128 stands for zero in the data rows.
Some points, one per row:
[168 138 197 129 133 127 126 136 139 133 128 168  88 147 147  59 177 146
 132 112  96  76 150 238 121  62  33 193 150 150  97 106 146  89  79 145
 105  41  58 141 143 169 134 141  98 204 124 163 168 112  87 158 120 108
 119 213 123 123 106  49  96 119 132 114]
[104 147 174 143 170 129 113  59 153  82 138 107 175 160 154 180 184 132
 151 130 181  86 163  93 185  79 162 195 177 157 184 185 147  87 149 112
 142 117 126 123 182 150 136 111  96 170 197 135 109 133 164  57 140 146
 181 127 160 200 100 154 137 168 151 107]
[113 151 206 147 156 140 110 153 163 122 131 176 143 148 148 188 119 144
 154 118 130 159 134  92 148 108 142 105 157 131 124  93 150  90 143 169
 157 125 135 104 135 143 137 139 110  76 148 180 117 128 108 178  93 141
  94  96 110  90  99 196  97 153 144 100]
[110 141 204 149 172 140 124 164 151 147 124 153 102 128 164 111 102 163
 108 122 178 145 152 158 148 182 131 168 171 136  99  70  91 183 137 157
 172 153  87 109 101 163 145 161 101  92  74 191 155 124  99 200 135 146
 186 122 117  98 114 178  90  59 159 128]
[126 141 175 171  53 141 173 185  86 189 131 157 164 129 140 154 130 149
 150  96  10 173 140 138  89  70 154  91  48 111 121 119 130 128 152  45
 158  96 210 155 113 173 131 150 155 144 111 105 204 136 143  91 123 125
 184 121 170 141 245 184 166 159 109 141]
[113 152 189 159 169 128 117 120 118 113 140 154  90 162 136 176 171 131
 123 154 170 102 168  87 136  87 172 202 144 148  92  75 140 158 156 177
 168 134  89 111 105 133 165 143 129 155 108 142 100 109  98 175  92 110
 189 139 160 115 101 138  85 127 150 105]
[108 152  96 163 115 151 128  56 128 125 121 150  99 159 132 124 179 100
 133  95 172 186 150 120 121  76 132 199 116 168  77 162 144 234 101 143
 114 170 147  99 137 153 129  81 238 116 109 145 151 133 130  80 111 147
 194 233 164  98 113  55 203  81 134 107]
[126  98  78 115  93 108 147 186 161 174 115 121 141 128 148 157  41 148
  95  93 168 198 136 168 104 207 110  58 121  88 100  63 137 160 158 189
 178 162 118 122  70 141 171 164 101  45  76 190 169 144 105 217 128 140
 126 165  79 204 105 189 107  89 136 137]
[118 134  95 158 139 127 119  41 128  98 133 179  83 160 125 137 187 133
 141 122 175  64 151  90 149  82 121 206 172 171  87  98 161 169 166 161
 122 135  98 102 116 169 140 129 172 154 112  71 148 106 112 100 111 115
 187 189 171  87 117  68 108  96 149 117]
[162   6  88  89 109  98 113  85   8 156 153  89 101  83 128  45 121 129
 175  94 171  93 161 120 158 103 147 206 115  94 228 187 114 105 146 133
 162 168 210 106 122 163 137 122 170 163 112  46 115 196 174  78 101 130
 108 128 153 107 174  80 127 133 134  92]
[127 138  64 158 112  63 136 164 161 192 123 148 153 137 156 174  62 165
 115  80  99 183  88  91 145 244 176 111 136  51  93  38 137 106 123 189
 179 166 165 106  85  81  98 145  98  85  75 102 145 199 105 219 139 110
  44 114  55 196 113 106  93 147 159 154]
[121 134  67 146 139  80 124 176 173 198 119 129 142 154 141 166  58 151
  90  94  72 188  79  96 147 220 155 104 112  63  79  83 166 113 111 188
 175 143 149 105 102 114 111 135 120  96  97  95 123 182 100 210 131 102
  41 125  37 195 104 130  91 141 147 150]
[158  75 212 140 162 103 114 105  99 134 142  85 134 106 128  76 161 132
 154 139 168  91 135 102 126 172  62 150 133 137 231 134 138 103 156 140
 151 164 118 104 100 160 126 157 131 129 141 112  69 148 118  43 117 136
 125  97 176  98 158  68 116 101 146  86]
[132 106  73 145 110 131 117 152 149 191 144 145 170  96 137 175  47 127
 144  95 155 181 157 110  82 198 160  68 142 107 179  62 132 107 154 188
 156 169 176 122 101 121 144 154 113  89  90 198 118 110 139 163 114 136
  76 109 152 108 139 199  77 165 137 128]
[115 141 110 164 155 130 120  79  88  49  39  46 147 120 128 105 149 165
 145 101 127 190  94  98 103 114 141  84  97 101 102 214 165 238  65 123
  13 145 178 110 117  91 110  36 231  36 108 138 103  94 113  83 202 131
  81 121  60  94 103  52 218  31 120 125]
[120 114  66 139 111 156 100 177 170 199 134 159 160 112 140 150  58 106
 129 113 151 184 148 104 100 179 157  50 173 118 202  73 140  99 163 178
 171 154 184 109  76 110 117 157 110  77  89 202 149 118 157 151 105 129
  81  82 130 122 115 178  82 147 143 117]
[140 101  64 144 128 123 113  90 121  69  94 153  10  91 141  56 182 166
 133 173  59 121 141 181 152  90  84  57 173 170  95 123   0 216 148  56
 163 118 128 143 128  72  25 155 179 163 135  48 119 103 104 119 103  54
  49 109 143 161 133  56  96   5 158  89]
[170 139 208 114 112 124 129 152 144 125 135 155  86 144 150  73 159 135
 140 131 101  69 141 229 104  77  83 200 131 152 103  80 162  94 100 160
 110  38  57 107 123 146 139 157 107 191 128 134 127  98 101 159 124 114
 124 133 163 103 113  63  86 117 111  94]
10 more points follow, each with its number after it:
[186  86 180 140 152  63 110  80 140 125 136 118 119 113  87  58 203 155
 146 133 126  80  95 122 146 152  11 141 160 115 211  90 137  98 148 138
 133 156  83 118 128 150 129 142 112  80 131 113  87 114 112  51 108 117
 182 133 151 108 146  36  82  96 159  99] 0
[107 146  77 139  77 122 106 175 127 196 126 126 169 148 133 172  59 155
 136  93 140 202 123 124 110 179 152  54 107 164 135  80 132 169 149 158
 172 148 206 120  83  86 107 144 107  54  98 202 198 133 175 171 130 135
 128 103 125 124 162 180 109 147 149 168] 1
[131 153 214  78 137 150 122 160 132 149 136 177  86 144 143 157 148 127
 155 154 186 119  85 148 129  64 166 202 114 170  88 108 132  72 116 108
  99  85  82 100 132 162 144 168  94 155 130 171 122 126 121 172 109 148
 175  94 142 124 111  94  99 145 154 116] 2
[118 146 100 144 139 122 122  56  97  67 141 172 119 158 133 155 177 130
 151 211 166  59 133 138 120  68 140 158 163 177  83 112  99 174 169 147
 121 151  72 110 132 127 151  98 103 195 109 134  63 103 114 147 102 133
 181  90 158  97  98 104  80  97 143 134] 3
[132 131  62 153  62 163 116 136 156 199 133 144  88 122 136 161  88 125
 140  93 161 174 154  99 126 108 115  59 148  98 171  83 165 111 136 155
 183 149 156 106 108 135 129 144  98 128  92  61 159 122 163 150  95 138
  65 131 146 103 141 170  94 145 144 166] 4
[145  75 110  23 167 151 119 137 103  83 140  29 146  14  28  53 182  84
 148 128 126  59  91 153 128 117  87  57  59  88  95 213 135  92   0  45
  48 127 113 151 223 161 166  92 172  53 192  55  54 213 100  93 144 129
  51 108 160  99 209 131 215 141  57  85] 5
[111 160 195 162 147 144  93 177 151 171 129 137 147 164 144 165  97 134
 115 128 169 163 148 120 114 176 172 115 149 133 115  78 135 144 155 193
 151 133  85  98  72 123 145 141 105  47  96 180 128 114 129 212 127 140
 147 126 116 145  96 201  76 124 147 104] 6
[145 113 213 113 156  49 247 159  14  58 132 163  23 114 128  52  34  14
 160 218 155 138 173 228 153 171  85  91 132  33 204  74  58  73  94  88
  87 133  77 238 218  12   0 149 135 173  70 196 111 246  67 114 118 141
 146 200 135 196 127 147 104  56 118  89] 7
[124 138  90 154 153 132 108  80 129  85 118 161 131 143 162 174 171 148
 140 133 155  78 164 112 202  87  96 180 167 153 118 125 126  74 134 122
 134  78  79 141 150 127 150 129  99 185 196 172 139 118 130 120 116 120
 200  98 139 143 102 145  80 158 157  84] 8
[122 143  83 115 117 156 191  41  92 123 126  87  49 148 154 116 189  92
 138 126 174 148 129 115 132  93  38 193 110 175 103 205 138 222 140  60
 149 165  68  99 162 147 132  91 235  86 189 111  98 135 155  62 117 106
 190 237 177  88 137  71 191 157 119 105] 9
Which three of these numbered points are nearest to each point below, looking only along the 2 directions in which the first points spread most? Their numbers follow each, nearest first.
[124 150 198 115 124 139 128 171 124 144 150 169  76 124 125 117 142 126
 141 141 133  76 120 170 110  77 149 212 121 198 109 143  99  92  74 105
  85  75  75 119 121 147 118 158  95 204 148 123 157 128 128 157 111 144
 139 103 169  89 124  76 121 160 101 120] > 8 2 3
[134 156 178  81 142 128 122  56 102 103 129 177 157 136 151 178 175 163
 137 117 187  63  98 110  89  93 128 199 105 173  92 163 137 145 139 136
  76 152 134 106  99 164 133  86 128 186  83  86  74  91 148 141 132 141
 194 102 123 100  99 156 130 115 123 151] > 0 3 7
[125  64 103 139 137  77 101 143  94  94  41  95 148  89   0  84 116  37
 133 229  50 144  22  87 122 192 115  69 117  61 230 208 104 109 140  32
  47 166  92 118 193 150  52 152 118 190 239  89  41 145 108 143 129 127
  73 200 123  90 154  86 234  75 112 129] > 5 9 7
[127 105  87   2 154 142 229  56  46 102 142  33  49  61 113  66  83 124
 142 165  56  60  46 100 169 221 154 101  43  55  92 187   1 232 146 168
 177 162  62 216 206 148 128 136 228  39 227 179 126 113  66 154  98  51
 161 213 171 104 217  86 186  82  47 121] > 5 9 7
[126 122  77 154 159  95 106  77 105  82 129 172 107 137 151 172 172 167
 120 196  64 105 173 172 160  68  55 169 170 140  82 109 112 105 150 113
 126 100 121 143 110 147 157 148  81 184  94 179 150  97 164 125 125  65
 188 110 113  94 115 123  93 149 133 137] > 8 3 0
[141 148 137 147 162 115 110 122 167 104 127 154 121 160 155 134 189 136
 137  96 133  70 163 187 171  80  14 204 147 139 109  90 127  94 134 153
 120  72  72 135  98 140 149 143 103 195  95 191 169 108  74 145 118  65
 207 191 143  94 102  94 102 124 157 109] > 8 2 3
[112 160 137  10 128 151 204  34  70  48 154  35 123  24  81  68 187  83
  82  88  84 201  86 203  93 126 144  73  43  98 241 208 138 149   0  65
  67 106  98 151 229 123 115 142 198  67 144  90 102 167 114  59 120 140
 175 211 154  87 118 203 228 137  81  98] > 5 9 0
Now 10 new points, numbered from 0 again:
[ 96  94  87  94 155 147 124  30 132  58 136  32 157 143  82 127 171  89
 124  92  30  95 145 100 228 202 167 204 135  59  84 211 139  84 142  56
 134  33 182 213 221  34 160   0  84  95 192  66 192 122 144  91 210 139
 179 119 105 238 108  94 190 138 156  90] 0
[132  79  85 104 100 145 137 133 157 145 146 157 161 100 146 130 122 126
  95 109 168 129 145 143  97 100 118 104  83 152  93  88 148 129 130 156
  98 161 191 113 105 156 151 105 105 128  92  81 104 103 124 127 112 106
 162  87 157 123 153 164  96  92 123 175] 1
[128 139 188 120 182 120 113  58 143  91 144 170 138 119 137 172 185 143
 143 182 168  99 107  95 100  89 140 189 144 173 145 129 150 107 150 170
 111 157 126  88  95 160 114 121 116 179 105 138  78 109 122  97 120 170
 175 110 152  84 117 142 136 127 152 113] 2
[137 153  75  29 134 121 118  83  68  56 159 173 151  84 140 150 171 116
  91 103 120  94  88  82  92  94 153 126 160 156 113 200 105 127 149  70
  43 130 115  99 145 136 129  69 126 109  86 109 103 146 168  54 169 149
  94 105  20 103  97  81 146 147  67 113] 3
[121 139 192 157 123 153 141 180 159 119 142 168 158 133 142 137 160 121
 158 100 152  83 163  98 195 107 165 116 146 154 101 133 147  93 125 123
 183 112 142 109 160 152 141 135 107 120 179 179 112 158 112 187 113 146
  55  86  91 133 109 201  99 162 134 140] 4
[168 120  82 167 108 147 118 199 180 186 128 162 159 131 145 120  40 129
 112 119 116 198 146  85 111 234 152  72 108 141 194  74 141 101 145 183
 172 176  87 109 107 116 107 154 115 112 110 174  73 110 119 167 128 140
  69 108  83 232 130 195 129 132 135 144] 5
[117  49 122 145 145 137 116  79 148  54  46  39 153  94 146  53 175  84
 116 147  85  59  80 131  96  84  55 115  54 125 100 230 120 196 107  83
  38 134 151 137 122  57 146  57 140 161  92  56  78 117 123  78 188 131
 106 113  75 104 109  51 135  23 132 157] 6
[ 94 138 175 162 163 137 116  93 136  88 131 161 138 157 165 188 176 103
 161 108 169  90 150 101 198  84 144 190 180 182 133 152 165  86 147 110
 132  63 129 107 194 147 148  77 109 179 206 192 126  93 164 112 136 150
 177 125 139 189 118 183 112 165 143  97] 7
[119 144  92 109 155 102 142 188 102 111 126 139 102 152 121  53 159 129
 140 194  45  56 140 204  70  80 153 161 102 156  83 216  83 100 111 105
  52  41  83 114 127 163 107 153  88 189 174  80 139  98 117 136  96 120
  44  85 151  90 112  95 155 136  57 107] 8
[101 135  63 110 159 131 113 161  33  40 111 114 135 126 130 122 140 100
 112 138 130 193  88  79  87 152  47 113 128 165 110 192 142 199 152  94
  53 166 147 101 163 139 141  18 200  42 109 176  65 162 166  88 229 133
  81 117  26  94 101  44 173 147  48 135] 9
Which three of these numbered points are nearest to each point below, looking only along the 2 directions in which the first points spread most? Their numbers follow each, nearest first.
[127 149  64 165 133  83 124 169 163 190 131 138 177 133 140 177  32 143
 104  97 103 199  97  77 150 203 158  89  98  86 112  58 142 103 120 190
 183 153 154 126 105 130 114 126 105  43  85 147 130 185 109 212 111  92
  37 100  81 201 106 148  89 145 160 163] > 5 1 4
[135 127  91  30 162 121 120 161 192  86 156  23 159 111 109  35 168 112
 150 203  61  67  87 190  90  87 159  63  86 104  91 196 145  89   2  78
  67  67  64 137 180 158 131 120 111 120 193  96  70 130 101  65 140 152
  35 104 164  83 137  61 189 104  25  93] > 0 3 8
[121 138 151 157  45 114 184 183 108 209 149 161 164 116 127 151 114 135
 143 110  33 158 156 141  87  76 180 105  47  99 146 152 131 144 152  79
 148 135 168 129  99 153 144 146 171 146 106 101 216 140 144  87 122 101
 160 118 162 158 255 171 163 148 107 124] > 1 3 4
[115 104 201 120 161 118  98 110 116 148 140 152 168 129 141 143 144 135
 153 157 160 140 169  92 149 115 156 197 131 164 212 137 130 110 157 146
 136 154 159 103  96 123 150 144 149 195 115 138  72 141 149  56 108 135
 117 119 171  94 133 151 132 116 149 101] > 2 8 7
[124 166 215 153 157 164 131 147 138 114 129 182 134 145 145 173 180  89
 149 120 163 100 152  97 203  81 155 142 191 143 127 134 148  73 147 135
 158  75 161 119 181 139 152 101 100 174 208 207 111 117 148 172 134 137
 112 110 121 137  99 178  96 153 126  93] > 7 4 2
[118 158 119   0 161 135 150 177 134  65 102  44 105  67 107 116 181 132
 125  90 104  88   7 202 123  87 151  61  54 123 198 205  83 145  10  76
  35  95  62 170 219 157 130 132 167 183 164 114 168 122  90 109 132 157
 109 130 139 114 114  72 214 158  60 100] > 0 3 8
[131 144  62 145  54  98 108 181 159 203 125 141 161 132 114 139  56 153
 120  94 155 200 116  98 107 204 165  76 120 167 148  61 138 131 141 175
 181 156 206 122  82  81 104 155  97  41 101 206 223 104 178 185 116 123
  97  99 120 133 171 193  92 150 138 192] > 5 1 4
